Here are some numbered points:
[ 17  27 -19  64 -18 -35 -19 -36 -20  -1 -30  27  25 -45 -64  21 -78  38  56
  77   0 -33  98  10 -13] 0
[   4  -83  -20  -59   15   -6  -20  -33  -58  127   64  107  -30    2   -8
   78   39 -127   -5   73   53  -23  123  -48  -35] 1
[  0  58  51 -80  54 -24 -28 -70  16  10  48 -15  31  37   1  41  42  29  75
  -3 -40  14  -4 -47  -6] 2
[-28  25   9  -5 -11  -3  19  -3  -2   9  15   9   1  12  36 -15  39 -20  11
  38   3  41  13 -41  -2] 3
[  24 -127  -39    0   95   57  -61 -127  -78  -57   50    1   70   39   70
   31   73  -42    2  -40   70   -3  -64   49   13] 4
[  8 -99 -13  18  96  10 -49 -88 -61 -49  33  62  70  36  39  -9  34  -2  -9
 -76  60  71 -58  50  84] 5
[-71  28 -32   5 -93  16  -1 -18 -38   1  18   8 -14 -68  59 -42 -15  18  14
 -31   9  -8  15  42  23] 6
[-11  21  51   2  26  36 -21  10  10  24 -14  39 -21   2  37  12  10 -14  12
  14  -2  28 -19   4  21] 7
[ 52 -47   9 -49 -44   4  19  16   4  -4  34   8   6  20  -6  49  47 -26  -5
 -39  35   5  -6  32 -39] 8
[-44  13 -19  34  46 -38   9 -12   3  -5 -13  19 -20  -5  46 -31  31 -42  39
  26 -32 -20 -41 -50   4] 9
[ 24 -13  35   6  78  36 -48 -54 -38 -26 -35   4  -8 -26  11 -12  89  31 -32
 -46  58  -9  52  -1  49] 10
[-70  58  -4 -38  20 -26  28 -29  52  43   4  25   7 -40  21  -5 -15   3  55
 -30  30  43 -28 -20 -13] 11
[ -32  -48   23  -80  -49  -36  -13    3   41   73   80    4  -67   -5   83
  -17  109 -127   56   -6    7  -16  -98 -117  -91] 12
[ 25  12  25  -5   0  28  -8  -3 -20  13   8  29   3 -15   7  11   8 -13   0
  37   2   2  10  -4   6] 13
[-21  38  -1   4  -1   4  -8  24  35 -37 -14  -2  14  16  27  22  20  37  30
  -8 -33  60  16 -36 -26] 14
[  8 -15  -9 -14  28  -5 -12  22  -4 -19  -3   0  32 -23  10  35 -20  15 -36
  -1 -14 -21  16  29 -25] 15
[-14 -36  31  17 -54   8   1  21  -1  53   7  23 -13 -63 -37 -41 -67  53  -8
  18 -15   7   5 -27 -14] 16
[-11 -24 -11   1  10 -34  19   0 -21  43   8  13 -83  -8  13   5   9 -75  12
 -25  46  50 -28  50 -38] 17
[ 20  18  33  45 -12 -12  -4  33  -6 -74  32  -3 -38 -36  15 -35   1  -5 -53
 -21  19 -35 -47  35 -25] 18
[ 26   5 -31  13  20   2  11  -6 -30 -26 -35  17  -7  11 -26 -24   3  11  -3
  28  37   9  58 -19   1] 19
[ -55   11   13  -26   43  -33  -40  -74    6  -29   27   34   -1  -56  -77
   76   74   22   45  -77 -102   46   22  -12  -68] 20
[-11  62  -9  23   2  67  -3  35  22 -35 -45 -48 -20  29  49 -50  24  92 -28
 -12  17 -25  49  31 -11] 21
[  18   43  -15  -87   38  -29  -85  -64  -75   -2    1   17  -35  -35   42
   39  127  -35  103  -10    2    5   25   39 -115] 22
[-31  26 -17 -11  59  26  24 -84 -20 -92  51   9   0  18  85 -85  11   8 -47
   6  23   3  23  58 -10] 23
[  41  -25  -71  -46   -2  -56  -17  -38   -2  -45    6  -43   32    9  115
  -57   79   53    3  -15  -22   -2   72 -113  -62] 24
[  7 -35 -37 -14  22  -5   2  32  17  42 -25   4  35  25  11  34  53 -15   4
 -31  -6 -17  -3 -43 -16] 25
[ 17   1   6   6 -15   2  -4  35  27  54  -8  32   3  11  -8   6 -54 -34   2
  59   2  12 -13  -8  16] 26
[  1 -31   7  29  29  15  -4   7 -23 -40  -9  18  16  -1 -52  34 -38  84  14
 -36  -4  22 -10 -26  21] 27
[-21   0 -14 -20  28 -70 -24 -46  50  39  -6 -19 -36  16 -14  51 -29  -5  76
  19  36 -38   7  28  48] 28
[  42   18 -117   53 -127   64  -10   29  -37  -94  -41  -92  -79  -88   30
   16  -15  -11   15   -6  -46    7   82   63 -127] 29
[-27  16 -21 -54 -76   8  21  -7 -23  90 -36  -7  64 -54  15  54 114  -7  79
  35   2 -73  33 -82  -5] 30
[-48  30 -44   2 -62   5 -20 -22 -61  35  -4 -23  -5 -29  22 -62 -95  68  54
 -35 -23  68  53  66  25] 31
[  28  -31   31   41   37  -49   27   38  -40 -127   43    4  -36   11  -82
   36  -22   16  -45  -51   -5   29   36   19    1] 32
[  30  -24 -127  -51   39  -72  -31  -16  -12  -91   94  -48  -39   73   17
   25   66   -1  -51  -39  -64    6   57   86 -127] 33
[  -9  -41  -28    2   39  -22   65   18  -24    0   26    9   45   69   -6
  -10  -55  -53 -103   23  -67   15  -16   49  -14] 34
[-16 -18  -4 -59  65  29 -43  17  43  87  11  56 -14  58 -18 -30 -68  36 -79
 -22  38  62 -45  41  79] 35
[-18  25  48  94   1 -31  -4  -6  57  24   8 -16 -75  13 -48 -37 -46 -49   1
  25  31  17  -8  29  54] 36
[-54  -5   9   9  -7  48  13  15  18  22  -5  40 -18 -55  46 -42  26 -12  -9
 -24  20  19   4 -59   5] 37
[  9 -12   6  30  -7 -37  27  16  35  18  17  -1 -20  69  -5 -10 -12   7 -21
  74  20  -5  10 -11  72] 38
[ 11 -17 -46 -18  32 -24 -17 -18   6 -45   3 -26  51  57  96 -24  10  55 -11
  62 -40  -4  54 -40   9] 39
[ -12   -2   87   -2   46   -7  -29 -120  -12  122   41   47   16  -72  -22
   54   -4  -37  -15  -21   65  -82   21   42   74] 40
[ -7 -21  -5   8  40   0 -11   1   5 -31  -1  17   7  37  10  21  56  12 -18
 -35  13   8  13   2  22] 41
[-26  -7  18 -10  25  90  27  41  13  40 -61  32   3 -33  28 -83 -40  12  -9
 -49  56  46  -6 -43  23] 42
[  26   86   43   38  -13   60   12   31    1 -105  -86  -15    0   59  115
  -43  -77  -24  -61  -14    8   17   10  -43    0] 43
[  7  13  -8 -31  26  -4 -66  -5 -20 -38  -1  -6 -14  11  22  -8  70  14  34
  24   4   7 -10  38 -35] 44
[ 50  11  78 -32  77 -17 -75 -28 -18 127  -7  63  35  43 -58 -27 -19  18  21
   7  23 -83  66  37  31] 45
[ -5  21  36   5  20   4 -26  11   2 -33  24   1 -20 -17 -16  36  -9  21 -23
 -43 -47  28  21  26  20] 46
[ -31  -51  -39   -3 -127   28   68   40   25   59  -20   20   32  -81   20
    9   -9    2   48  -37   29  -16   13  -92   19] 47
[-24 -32  -7  25 -49  38  27  18  12  61  -4 -11  16 -52 -26   1   7 -75 -23
 -26  36 -20 -12 -21 -20] 48
[  29  110   43   32   21  -13   14   34  -18 -121    5  -54    7   54   69
  -35   18  -18  -52   94 -104   36  -40   29   -3] 49
[ -7  32   0  -9  17   5 -14  31  24 -38  12   8  -4  13 -11   2 -20  55   4
 -21 -35  36   8  19 -16] 50
[  7 -29   9  10 -36  -2  -5  60 -11  20   7 -14   8  11 -19 -21 -56 -25 -24
  50 -90 -14   2   9 -34] 51
[ -84    8   49   26    3   47   48    2   65   85   25  -22  -38  -32  -15
   -7  -66 -127    4    3   68  -30  -72  -23   54] 52
[-54  73  67  13  84 102 -75 -11  29  -8 -21  30   4 -35   1 -32 119  58 -80
 -55  41 -15  -8   8 127] 53
[-23 -50 -44 -23  31 -33  42  16  10  13 -40  22  24  49 -17  68  43 -19  23
 -37 -50  16 -69 -43 -12] 54
[-63  20  64  44  37  15  26 -26  69 112  -6  10 -50 -18 -41  13 -58 -94  57
  39  56 -29 -51 -15  65] 55
[-71   5  46  -1 107  54  -8 -22  28  20  -6  57 -19   5 -17  31   1 -28 -25
  25  19  29  -8   0  68] 56
[ 47  22 -17 -22   0 -36 -28 -29 -23 -18 -11  26  16  13 -51 -25  -8  24 -23
 -24  46 -40   5  31  -3] 57
[ 91 -46 -19  -3 -27 -15 -13 -56 -18 -73 -56 -80   1  47  -6 -41  -3  42 -45
 -28  -9 -64  20 -29 -30] 58
[-14   4  47   5  54 -45  37  -7 -37 -64  35  -7  15  72 -59   4 -46 -18 -92
  71 -27  18 -43 108  48] 59
[  6   9 106  18   9 -17 -38   5  22  20 -48 -14  -5 -60 -12  17  32 -34 -13
   8   1 -55 -12 -55   5] 60
[-14  48  23 -25  -9  17  -1  35  19 -30 -16  30  -1  14  39  17  39  44  49
  -7 -31  62   1 -36 -54] 61
Which five points above are nearest to each new point by angle, seen from the average point of the numbered points? Their numbers follow each, nearest first.
[-14  22  72  28  30  35   4  -8  31  18 -16 -24  -6  -4   5  17 -12   5  19
   5  37   1 -18  13  46] -> 55 7 52 36 56
[ 31  54  -7  37 -31  27  85  38 -35 -42 -11 -13  36 -13  19  -9  13  59  -6
  34  -3   0  28  42  22] -> 21 49 19 29 43
[  22  -45   19   81  -15  -50  -19  -39    2  -64   11  -34  -14   32  -45
   25 -103   15  -44  -32   -9  -70   -2   11   53] -> 32 58 27 59 36
[ 16   9  24   9  -5   0  -3  23  -2 -14 -23   0   6  24 -25  -3 -45  30   7
  10   1  -5  17 -14  10] -> 27 0 16 50 51
[ 16  31 -69  50 -36  68 -30  28  58  -2 -52 -78 -98 -21  70 -43 -33  13  13
  13 -22  54  67  21 -48] -> 29 21 31 43 14
[ 62 -18  17 -32 -31 -25 -58  26 -45  -3  13  19  17  30 -12 -38   2 -13  22
 -11  21  41 -46   6 -43] -> 8 57 44 22 12
[ 35  39   3 -16  -7  25 -23 -39 -40 -43  -4  14   1 -18 -55 -29   8  42 -16
 -38  37  10  21  59  36] -> 57 10 53 19 32
[-70  11 -23 -57 -15  35  62  31  62  21  29 -32 -33  25  44  37  61 -78   1
  28 -16  18 -28 -37 -43] -> 12 3 54 52 25
[  7 -37  10   3  -8  19 -15  -5 -15  58  -8  45  26 -17 -27  12 -74 -24  12
  39  27  26 -20 -14  40] -> 26 16 55 13 52
[-26  -7  -1  19  31 -12  -2  -1  93  46  52 -39  -3   2 -86  22   1 -10 -22
  34   5  25   2 -16 -32] -> 36 55 52 26 38
[ -6  26 -28  -7 -11  -7  24 -31  -3   7  15   3  -1   3  15  -9  28 -21   6
  31 -16  -2  -1 -37 -18] -> 3 9 30 12 24
[ 10 -34 -12  12  31   9  20 -36 -49 -63  16 -42  21   5  -4  26  44  38 -25
 -21  36 -24  -9  32  19] -> 4 41 10 5 58
[ 30 -29  42 -51 -10 -54  18 -14   2  47  17  26  14  56  -9   2   9 -51  60
  37  -2 -65 -17 -58 -52] -> 12 1 30 2 25
[-10  23   6  11 -45   7  40  58 -22 -31  -1  48 -15 -39 -18  -3  38  11 -11
  14 -23  25   0 -16 -15] -> 61 47 16 37 14
[ -36  -19  -13  -79  -53  -12  -37   -8    4   51  -34    7  -21  -13    4
  -31   44    0   68   42  -13   29   51 -103  -27] -> 30 3 12 47 24
[-23   8 -18 -14  41 -58 -19 -48  73  77  28 -16 -44 -18 -43  39 -18  45  92
 -23  87  -3  11  42  69] -> 28 55 11 40 36
[ 26 -19   3  55 -25   7  10  33 -15 -68 -31 -23  45  10  -4  54 -38  58 -49
  10 -40  23 -23  24  30] -> 27 15 32 59 50
[  8  75  30  44   0  33  57  17 -19 -70  -7 -34   4  -7  -4  12  -5  61 -10
  18 -32  22  13  52  51] -> 49 21 50 46 59
[ 54 -21 -12 -27  16 -29 -12  -8 -56  23 -14  44 -26  50 -48   5 -58 -23 -34
  46  37  44  73 -39   2] -> 19 1 26 0 38
[-24   8   1   9  25  -6  10 -19  12  45  32  19 -30   2 -62  39 -29 -59  46
  23  -9 -14 -52  59  15] -> 55 52 28 36 17
[ 17 -18 -35  11 -29  -3  27  10 -17 -51 -18 -48 -10  11  25 -14  36  12 -27
 -65   0  -8  12 -18  24] -> 58 24 29 21 41
[ -4  25 -28 -34  45 -29 -17  54   9 -13  36  41  -2  12   0   7 114 -31 -31
 -29 -60   3 -18 -10 -64] -> 33 25 20 54 22
[  2 -24 -19 -36 -23  18 -30 -21 -10 -35  19 -24   5   2  45   1  50  36   6
 -10  -7   6  42 -26 -18] -> 24 39 33 58 44
[  -7   23   45   49  -38   25   40   62  -60   43   44  101  -29 -127    8
  -13 -127  -57  -43   40   20   57   76   73   -8] -> 16 13 26 6 31
[  6   9  16 -43  23  15  -3  47 -10 -16 -36  19 -59   2  75   1 117  33 -18
 -55  40  15  68  -7   4] -> 10 41 21 53 61
[-37  38  14   9  41 -36  18 -13  20 -36  11  53   1  33  16  12  23 -30   9
  -2  18 -12 -24 -28   4] -> 9 11 56 54 3
[  7  35   0  22   9   1 -46  67  41  47 -36  -7  40  71 -10 -31 -36   1  69
  40  27  12 -19 -28  49] -> 26 38 55 36 28
[ 12  68  -9   3 -49  63  24 -11  -7  -4 -25 -18 -17 -65  26  26 -20  23  25
  29 -22 -24  50   1 -88] -> 29 0 21 6 61
[ 40 -64  -7 -20  39 -29  80 -56 -46 -32  73  -1  52 -13 -61  14 -18  57 -76
 -60 -11 -29  19  30   5] -> 32 34 15 57 27
[-18   1 -31  -3 -38   7  35  12   5   1   4 -59  -3  -8  47 -26  52 -32 -42
 -22 -24 -50  41   6 -14] -> 29 24 21 48 6
[ 53  -9  12 -36 -19 -50 -29  21 -41  -8  -3  36  55  12 -15 -22  34 -21   8
  44   0 -49  -6 -24 -49] -> 57 30 13 51 44
